One vector is turned by the same rotation once a step. Each row is the vector after some number of steps, and that number follows the row.
The counts run from 0 to 906.
2.48 0.80 -1.63 2.46 -1.14 3.16 -2.87 -1.77 -1.48 -0.54 0.17 3.40 1.25
 3.15 -1.69 -3.00 0.73 3.04 -1.84 4.24 0.87 -3.33 4.04 -1.19 -1.56 0.11
 -2.54 -1.40 0.08 -0.05 0.76 1.14 0.73 1.33 -5.14 0.12 -5.23 1.23 2.16
 -2.84 -1.71 -2.15 2.57 -2.58 -3.68 3.46 -0.44 1.24 -2.17 1.79 0.29
 -5.51 -0.67 3.21 6.15 -0.91 -2.21 0.05 0.27 -2.47 2.27 1.63 0.07 -2.05
 1.77 -1.99 3.70 2.19 1.85 -> 773
3.26 1.30 -5.53 0.71 2.42 5.58 -2.54 -0.76 -0.38 -1.67 1.47 2.70 1.20
 -0.69 0.69 -2.47 -1.18 1.33 -1.37 0.44 -0.92 -2.12 2.87 0.21 -1.46 4.28
 -1.40 -3.30 2.11 1.09 -0.80 0.48 -0.75 1.15 -4.74 -1.93 -0.60 -1.13
 2.56 -4.25 0.72 -0.66 3.31 1.50 -5.94 -0.75 -0.96 0.90 -1.06 1.51 1.96
 -2.00 -3.71 5.12 5.24 -0.04 -1.27 -0.61 2.05 0.81 0.47 -1.03 2.00 -0.09
 -3.27 0.42 4.87 1.05 1.33 -> 431
0.86 0.31 -2.33 3.84 -0.44 1.11 -1.06 0.44 -3.34 0.50 -0.05 1.50 2.28
 2.04 -1.38 -1.48 0.36 2.85 -2.99 3.34 -0.45 -4.19 4.05 -1.88 -1.43 3.96
 -1.66 -1.17 -0.90 -0.05 1.44 -0.40 2.40 -0.15 -4.79 0.80 -0.47 -0.63
 3.56 -3.24 -0.93 -1.66 4.24 -1.68 -4.43 2.43 1.89 -0.87 -2.78 1.57 0.78
 -3.08 -2.85 3.09 7.21 -1.78 -1.29 0.47 0.54 -1.47 1.64 2.61 -1.20 -2.06
 -0.65 0.35 4.96 0.83 0.38 -> 254
4.80 -1.21 -4.98 1.50 1.58 4.37 -2.31 -0.53 -1.06 -0.15 -0.73 0.95 0.86
 2.66 1.30 0.27 0.49 2.29 -3.58 2.40 2.30 -1.98 1.69 -0.17 -0.44 3.39
 -3.48 -2.16 -0.23 0.18 0.47 0.62 -0.76 1.95 -3.62 -3.25 0.39 -0.82 5.27
 -2.07 1.60 0.10 2.04 -0.55 -7.16 1.92 -1.57 0.61 -0.78 2.89 3.23 -3.22
 -2.03 3.90 5.56 -1.72 -2.17 1.41 1.92 0.84 0.92 0.48 -1.06 -1.44 1.68
 -0.98 4.61 -0.46 1.74 -> 276
0.04 0.99 -2.23 3.46 -0.50 3.11 -1.47 0.25 -1.53 -0.45 1.39 2.23 2.54
 2.17 -1.50 -3.23 -2.20 1.16 -1.19 2.79 -1.76 -3.51 4.63 0.53 0.61 3.46
 -1.84 -3.33 1.12 -1.50 1.22 0.74 1.03 -1.11 -5.46 0.87 -2.06 1.10 2.37
 -3.75 -2.12 -2.25 4.41 -1.58 -3.48 -0.71 1.43 -0.41 -2.41 1.80 0.97
 -2.53 -2.09 3.94 7.01 0.45 -1.63 0.27 1.05 -2.45 1.94 -0.19 0.40 -1.58
 -1.24 1.86 4.53 3.07 1.38 -> 621
3.82 0.02 -4.31 0.57 0.21 5.21 -1.78 -1.57 -1.71 -2.36 0.83 2.66 1.62
 1.99 1.06 -2.20 -1.33 1.62 -1.27 2.11 2.26 -3.46 3.50 0.34 -1.01 1.13
 -2.94 -2.57 0.35 0.20 -0.45 -1.22 -0.32 2.97 -5.72 -1.49 -2.15 -0.26
 3.90 -1.80 0.94 -0.18 2.11 -1.22 -4.51 0.34 -1.62 -0.54 -1.65 2.84 2.47
 -3.63 -1.67 2.58 5.66 -0.69 -1.71 0.54 1.48 -1.52 1.25 1.80 -0.03 -0.68
 0.30 -3.12 5.74 0.87 1.47 -> 495
-1.00 0.42 -3.30 2.75 -0.22 3.81 -3.83 0.60 -1.58 1.28 1.67 2.06 1.79
 3.82 -2.94 -2.47 -0.45 1.08 -2.62 2.49 -0.75 -0.93 2.94 0.27 1.13 1.08
 -3.04 -1.41 -0.20 -0.15 -1.51 2.91 0.40 -1.97 -3.04 0.58 -1.19 -1.40
 2.90 -4.72 -0.40 -2.78 0.18 -2.74 -3.60 -0.11 -0.23 1.75 -0.53 2.09
 0.73 -5.19 0.22 4.72 6.24 -0.65 -2.18 1.20 1.37 -3.20 0.53 -0.75 0.80
 -2.75 3.62 3.06 3.53 3.72 0.14 -> 176
1.59 -0.90 -4.21 0.31 -0.69 3.61 -0.32 -1.94 -0.08 1.20 0.56 4.99 2.68
 2.41 -1.02 -0.18 0.35 0.77 -1.26 0.83 -0.11 0.02 0.86 -2.60 -0.30 1.20
 -0.23 -1.17 0.63 -3.36 0.00 1.71 0.59 -0.93 -5.09 0.55 -1.11 0.25 1.29
 -6.48 -1.98 -3.46 2.94 0.17 -3.91 1.67 -2.83 2.56 -0.97 0.51 1.84 -4.37
 -2.23 7.08 5.39 -0.28 -3.20 -1.22 1.41 1.27 2.20 -0.98 0.63 0.08 -0.06
 3.15 3.98 1.98 0.32 -> 595
2.31 -1.17 -2.72 2.90 1.01 3.38 -2.83 0.04 -1.28 -0.46 0.55 0.80 1.87
 1.97 1.84 -3.19 -0.05 3.18 -3.25 3.99 1.25 -1.33 3.52 1.13 0.64 3.13
 -4.71 -1.75 0.90 2.00 -0.43 0.33 -0.48 0.53 -3.64 -0.31 1.41 0.64 3.11
 -2.34 0.61 -0.12 0.97 -2.91 -5.96 -0.87 0.22 0.05 -2.85 1.64 3.29 -2.69
 -1.25 2.93 6.98 -0.52 -0.85 3.19 0.26 -2.57 0.79 -1.24 0.84 -2.66 2.67
 0.55 5.18 2.04 2.36 -> 852
-0.25 0.59 -2.88 3.23 0.22 3.38 -0.97 -0.39 -3.22 0.50 -0.34 3.67 2.69
 2.61 -2.75 -0.70 1.42 1.13 -0.90 1.08 -0.39 -3.42 3.14 -2.78 -0.72 2.16
 0.49 -3.41 0.15 -0.74 1.04 0.26 1.87 -1.25 -4.22 0.87 -1.89 -0.32 2.29
 -3.85 -1.28 -4.72 4.76 -1.21 -4.31 1.78 -0.59 0.00 -0.12 1.59 -1.60
 -4.48 -3.38 5.39 6.09 -0.98 -2.34 -1.40 1.78 -1.06 1.80 2.83 -0.30
 -0.67 0.12 2.03 4.21 0.63 -0.20 -> 315
3.69 -1.02 -6.36 0.88 1.86 2.37 -1.11 -0.23 -2.47 -0.10 -0.01 3.10 2.37
 0.80 -1.98 1.19 1.33 0.49 -2.36 1.86 1.27 -3.06 1.60 -2.22 -2.11 5.74
 -1.31 -2.43 1.29 -1.80 -0.70 -0.29 -0.79 -0.21 -2.42 -1.63 -2.00 -0.80
 3.24 -3.48 0.69 -2.38 2.76 2.71 -5.41 3.19 -0.54 0.03 -1.13 0.73 1.01
 -5.00 -2.75 2.86 5.36 -1.74 -1.34 -0.29 2.46 0.96 3.62 -0.98 -0.71
 -1.03 0.13 2.50 4.31 1.02 0.53 -> 4
1.98 -1.79 -2.38 2.41 -0.01 3.33 -1.74 -1.03 -2.96 -0.79 -1.92 5.08 3.39
 1.52 0.33 -2.22 0.50 1.44 0.16 2.71 1.50 -1.65 3.73 -2.48 0.62 2.24
 -1.83 -1.57 0.14 -2.71 1.89 -1.56 0.10 0.37 -4.87 1.29 -2.58 1.17 1.46
 -3.25 -2.20 -3.63 3.14 -2.59 -4.10 1.09 -2.10 0.63 -1.54 -0.18 1.66
 -5.63 -3.12 2.80 6.38 -0.30 -0.65 0.84 1.07 -1.03 2.88 -0.80 0.23 -0.42
 2.03 1.67 5.19 2.66 2.47 -> 685
2.93 2.07 -2.22 2.04 0.22 6.10 -3.57 -1.67 2.37 0.10 -0.69 1.09 0.36
 1.15 1.55 -2.49 0.53 2.32 -2.26 3.27 -0.22 -0.76 3.02 -0.24 -2.32 -0.01
 -3.18 -1.59 1.04 0.97 -0.84 0.98 -0.39 1.00 -3.40 -3.42 -0.58 1.24 2.96
 -5.42 0.15 -0.42 1.71 -3.08 -5.54 2.27 -2.91 2.78 -1.33 4.19 0.25 -3.64
 -1.22 6.00 4.77 -0.46 -3.50 1.02 0.69 -1.95 0.74 -0.45 0.87 -0.81 2.84
 -0.64 3.23 1.45 0.93 -> 270
2.06 1.18 -1.93 2.00 0.88 4.55 -2.58 -0.19 1.19 -0.71 1.36 1.33 0.57
 1.64 -0.43 -4.35 -2.01 2.41 -1.98 3.35 -1.02 -2.16 5.32 2.80 -0.75 3.47
 -2.16 -3.19 0.37 -0.60 0.90 2.03 -0.42 0.77 -5.55 -2.87 -2.89 1.65 3.44
 -2.47 -0.72 0.68 3.03 -1.40 -4.76 0.65 1.21 1.89 -2.69 2.48 1.87 -2.25
 -1.99 4.17 6.27 0.29 -1.48 1.38 -0.08 -0.99 1.37 -1.98 1.03 -1.18 -0.57
 -0.26 3.52 2.47 2.30 -> 708
2.41 0.22 -2.06 1.27 1.93 2.66 0.23 -2.71 0.50 -1.29 -0.34 5.63 3.01
 -0.80 1.70 -1.42 0.86 1.06 -0.10 2.63 1.75 -0.69 2.00 -3.33 -1.46 2.79
 -0.90 -0.98 1.95 -3.05 0.52 -0.74 0.00 -0.26 -4.86 0.23 -1.21 -1.55
 2.12 -5.05 -0.86 -1.47 3.62 -2.57 -3.82 -0.18 -2.43 1.94 -1.59 0.67
 1.62 -4.23 -4.97 4.76 6.56 0.20 -1.43 0.86 2.29 -0.71 3.94 -0.81 0.44
 0.82 0.23 3.52 4.10 1.69 2.66 -> 77
2.68 0.30 -4.74 -1.19 0.25 3.04 -0.11 -2.42 -1.10 0.52 0.22 5.85 3.18
 2.78 0.42 -1.74 0.94 2.56 -3.99 0.64 3.01 -0.37 1.35 -0.22 -1.07 2.83
 -2.33 -0.31 0.11 0.76 -0.50 1.05 -1.06 2.08 -3.74 -1.01 1.60 -2.04
 -0.66 -4.76 0.14 0.12 1.23 0.19 -4.49 0.67 -2.33 3.76 -1.32 0.50 3.10
 -3.68 -3.26 5.03 5.81 -0.49 -2.23 0.67 -0.31 1.22 1.16 -0.97 1.41 -0.54
 1.04 2.08 6.37 0.57 0.73 -> 659
1.74 1.80 -2.25 1.85 1.60 4.51 -2.95 -0.36 0.84 -1.33 0.66 2.29 0.79
 0.86 -1.08 -4.84 -1.14 2.73 -0.93 2.48 -0.32 -2.18 5.58 2.38 -2.66 3.36
 -1.30 -2.41 0.09 0.96 1.23 1.30 0.13 2.02 -5.13 -3.25 -3.37 0.88 2.81
 -2.84 -0.66 0.16 3.32 -1.55 -4.66 1.41 1.40 2.56 -2.49 1.99 1.23 -3.58
 -2.86 4.30 5.51 -0.72 -1.09 0.66 -0.20 -0.81 1.16 -1.28 1.57 -0.42
 -0.78 -0.38 3.82 2.04 1.64 -> 709
2.17 -0.32 -3.17 1.02 1.53 3.34 -0.20 -0.29 2.32 0.18 1.21 2.56 2.23
 2.67 0.96 -2.94 -0.03 3.00 -2.91 1.31 1.77 0.45 2.72 1.43 -1.54 2.82
 -2.13 -0.55 -1.72 0.64 -0.71 0.31 -0.97 2.03 -4.03 -3.23 2.81 -0.36
 3.01 -4.72 1.09 1.03 0.62 -2.05 -5.20 0.45 -0.09 3.70 -2.25 2.54 2.98
 -2.75 -4.06 6.22 6.04 -0.69 -1.24 2.09 0.64 0.75 -0.43 -1.59 0.98 -0.71
 1.57 1.84 5.77 0.79 0.81 -> 572
3.18 -2.40 -5.69 1.36 1.71 3.34 -1.39 -0.01 0.27 0.99 2.60 2.88 1.56
 1.05 -2.01 -1.19 0.80 1.30 -1.53 1.59 -0.81 -0.47 1.38 -1.92 -0.82 3.76
 -0.10 -2.62 1.29 -0.35 -1.19 1.89 -1.21 -0.62 -3.05 -0.74 -0.90 1.91
 1.81 -4.90 0.41 -3.21 1.31 2.23 -6.27 0.46 0.26 1.15 -1.81 0.02 0.51
 -3.33 -2.75 6.57 5.81 -0.89 -0.39 -0.28 2.60 1.86 2.71 -3.21 1.51 -1.75
 -0.68 3.15 3.78 2.27 1.39 -> 153
3.23 -0.64 -4.57 2.15 -0.50 3.28 -1.25 0.03 -3.87 0.17 -0.25 3.01 2.54
 2.38 -2.48 0.08 0.24 0.05 -2.03 3.11 0.89 -4.30 3.33 -1.81 0.52 3.28
 -2.72 -3.55 1.80 -1.96 -0.14 -0.28 -0.54 -0.37 -3.41 0.54 -3.26 1.28
 2.12 -2.34 -0.75 -3.80 3.10 1.30 -4.59 1.93 -0.84 -1.22 -1.07 0.49 0.01
 -4.97 -1.15 1.98 6.26 -0.75 -1.69 -0.51 1.87 -1.71 3.65 -0.11 -0.52
 -2.58 1.55 1.43 4.45 2.47 1.18 -> 831
0.18 -0.35 -1.74 3.58 0.73 2.77 -1.23 0.14 0.14 -0.17 0.80 3.92 3.57
 2.19 -1.45 -3.39 -0.42 1.20 0.42 2.03 0.32 -0.75 3.62 -1.59 0.76 1.71
 -1.43 -1.98 -0.89 -1.44 -0.66 -0.12 -0.81 0.04 -4.92 1.56 -1.02 0.32
 2.27 -3.70 -0.66 -4.94 1.38 -3.78 -3.33 -1.25 -0.71 1.93 -0.22 1.32
 0.01 -4.71 -3.93 4.83 6.54 -0.30 0.45 0.68 3.04 -2.76 1.60 -0.89 1.49
 -1.21 3.29 3.37 5.47 3.20 0.96 -> 539
2.62 -0.25 -4.20 1.85 -0.85 4.36 -4.01 0.40 -2.80 0.87 -0.46 1.08 0.93
 4.09 -2.63 -1.92 0.96 2.43 -2.65 2.91 1.38 -2.85 4.73 0.41 -1.29 1.67
 -2.97 -2.10 -0.76 1.39 -0.10 0.67 0.03 1.70 -2.96 -1.92 -2.25 1.97 3.13
 -2.39 -0.39 -2.25 1.01 0.12 -5.38 4.01 0.12 0.47 -1.24 2.08 0.65 -5.53
 -0.05 3.21 5.32 -1.74 -2.26 0.71 0.56 -0.97 0.99 0.80 0.13 -2.48 3.33
 -1.53 5.02 1.26 -0.08 -> 553
-0.36 0.33 -2.26 2.67 -1.11 4.00 -3.00 -0.57 -1.01 0.09 0.83 3.04 2.45
 3.15 -0.22 -3.56 -2.08 2.60 -2.29 2.39 -1.75 -0.72 2.33 0.06 1.82 0.25
 -3.48 -1.23 -1.10 0.18 0.92 2.59 1.43 -0.19 -6.38 1.46 0.37 -2.20 2.28
 -4.73 -1.56 -1.94 1.62 -4.15 -4.13 -1.22 -0.77 2.18 -1.28 1.95 2.31
 -2.81 -1.39 5.12 7.17 -0.07 -2.24 1.12 0.57 -2.06 -1.12 1.35 0.70 -1.81
 0.79 0.07 5.04 1.95 1.11 -> 262
2.91 -0.07 -4.75 -1.28 -0.35 2.84 0.31 -2.65 -1.51 0.38 0.64 5.44 3.49
 2.31 1.37 -1.12 0.84 2.56 -4.86 1.60 2.55 -0.76 0.48 -0.35 -0.40 3.12
 -3.28 -0.56 1.67 0.39 -0.55 1.36 -0.19 0.96 -3.85 0.23 2.01 -2.41 -0.82
 -4.76 0.41 0.46 1.58 -0.17 -4.42 0.03 -2.23 2.79 -2.26 0.54 3.46 -2.69
 -2.31 4.74 6.60 -0.42 -2.50 0.55 0.79 0.73 1.36 -0.88 1.31 -1.38 0.95
 2.28 5.57 1.05 1.56 -> 660
0.36 1.32 -1.52 2.77 1.92 2.20 0.87 -0.74 -0.10 -0.46 0.70 5.32 3.72
 2.35 -2.85 -2.16 -0.57 0.57 -2.16 1.53 0.44 -2.25 3.91 -0.47 0.66 4.45
 -0.94 -3.28 0.44 -2.37 0.47 1.18 -0.99 -0.92 -4.21 0.25 -1.60 -1.03
 0.91 -2.54 -0.47 -3.04 3.89 -1.93 -1.94 -1.26 0.49 2.47 -0.60 0.97 0.08
 -2.89 -5.15 4.46 6.91 0.28 -0.19 -0.22 2.27 -1.56 3.37 -0.20 0.01 -0.60
 1.32 4.80 4.46 1.71 0.98 -> 14
2.14 0.79 -5.69 0.77 0.84 4.58 -1.87 0.24 1.59 0.87 3.07 1.21 0.47 3.32
 -1.73 -1.35 -1.47 1.35 -3.92 1.73 -0.42 -0.78 2.00 2.13 -0.31 2.97
 -2.37 -2.76 -0.48 0.06 -1.88 3.23 -1.50 0.68 -3.91 -3.88 0.31 -0.17
 4.16 -4.23 1.68 -0.12 0.60 0.77 -4.78 0.94 0.50 2.83 -1.25 3.51 2.27
 -1.71 -1.55 5.89 5.44 -0.61 -2.16 0.69 1.33 0.35 0.05 -1.46 0.66 -2.46
 0.37 1.73 4.07 1.44 0.02 -> 426
-0.85 1.72 -1.90 1.64 -0.06 5.25 -2.97 -0.23 -2.35 0.61 -2.16 2.70 3.42
 1.56 -0.29 -3.34 -0.11 1.47 -2.47 1.92 1.16 -1.46 5.36 1.57 0.23 2.42
 -3.49 -1.88 0.91 0.36 0.40 0.25 0.25 -0.63 -3.10 -0.43 -0.04 -0.11 0.27
 -4.12 -1.89 -1.92 2.24 -3.24 -3.52 0.13 -2.05 2.10 -1.36 1.02 1.19
 -5.03 -1.47 3.97 5.41 0.37 -2.76 1.45 -0.94 -3.01 0.30 -1.49 1.57 -1.34
 3.44 3.82 5.18 2.53 0.59 -> 325
0.99 -1.89 -2.80 1.72 -0.73 4.34 -3.26 0.20 -1.66 0.27 -0.86 2.71 1.40
 3.72 -0.82 -3.90 -0.37 2.98 -0.09 2.34 -0.16 -0.68 4.18 0.03 -0.71 0.96
 -0.74 -1.83 -2.00 -0.28 2.35 0.40 2.10 1.33 -5.23 -0.21 -1.98 2.40 2.67
 -4.01 -1.89 -2.69 2.65 -1.68 -5.54 2.05 -0.35 1.48 -1.36 1.39 1.95
 -5.46 -1.62 4.86 5.50 -1.52 -1.92 0.80 -0.09 0.77 0.18 -0.23 0.85 -0.72
 0.12 -1.15 5.09 1.31 0.86 -> 406
0.13 -2.13 -2.10 3.08 -0.33 2.69 -0.74 0.66 -1.50 1.33 -1.21 3.43 3.83
 4.26 -2.27 -1.32 0.22 1.66 -0.61 1.82 0.22 -1.04 3.64 -1.49 0.69 2.23
 -0.50 -2.25 -2.39 -3.14 2.09 -0.05 0.85 -0.17 -4.90 0.32 -0.24 1.73
 2.90 -3.16 -2.17 -4.60 2.79 -2.39 -4.31 1.18 -0.58 1.58 0.39 0.77 1.15
 -4.25 -3.87 5.40 6.01 -0.83 -1.39 0.66 0.94 0.83 1.95 -0.12 -0.36 -0.53
 2.06 3.53 5.70 1.62 0.70 -> 319
1.54 -1.13 -2.59 2.18 -0.18 4.17 -1.39 -0.03 -3.63 -0.88 -1.65 4.68 3.40
 1.17 0.07 -2.28 0.35 0.76 0.47 1.30 1.80 -2.55 4.75 -1.80 -0.60 2.35
 -1.29 -2.05 0.75 -2.08 1.26 -1.79 0.06 0.74 -4.82 0.92 -2.38 0.82 1.37
 -3.17 -1.80 -3.50 3.57 -1.89 -3.50 0.51 -2.15 -0.32 -1.17 0.52 0.86
 -5.70 -3.45 3.41 5.76 -0.07 -1.22 0.14 1.09 -1.58 2.81 -0.21 0.75 -0.25
 1.63 2.11 5.71 2.03 0.73 -> 684
3.92 1.09 -4.49 0.27 1.32 4.12 -1.01 -2.71 0.53 -1.09 3.32 4.60 0.57
 3.23 -2.35 -0.64 0.97 2.32 -3.51 2.04 1.83 -2.16 0.36 -1.45 -1.43 0.50
 -1.32 -2.54 1.98 0.29 -1.99 3.36 -0.53 1.44 -4.66 -0.65 -2.79 -2.01
 2.62 -2.90 2.09 -0.91 2.06 0.13 -3.82 1.38 -0.54 1.14 0.06 2.91 0.72
 -4.16 -1.71 4.78 6.39 -1.09 -2.63 -0.85 3.73 -0.76 3.18 2.45 -0.04
 -1.47 -0.04 -1.98 2.80 0.70 1.67 -> 585
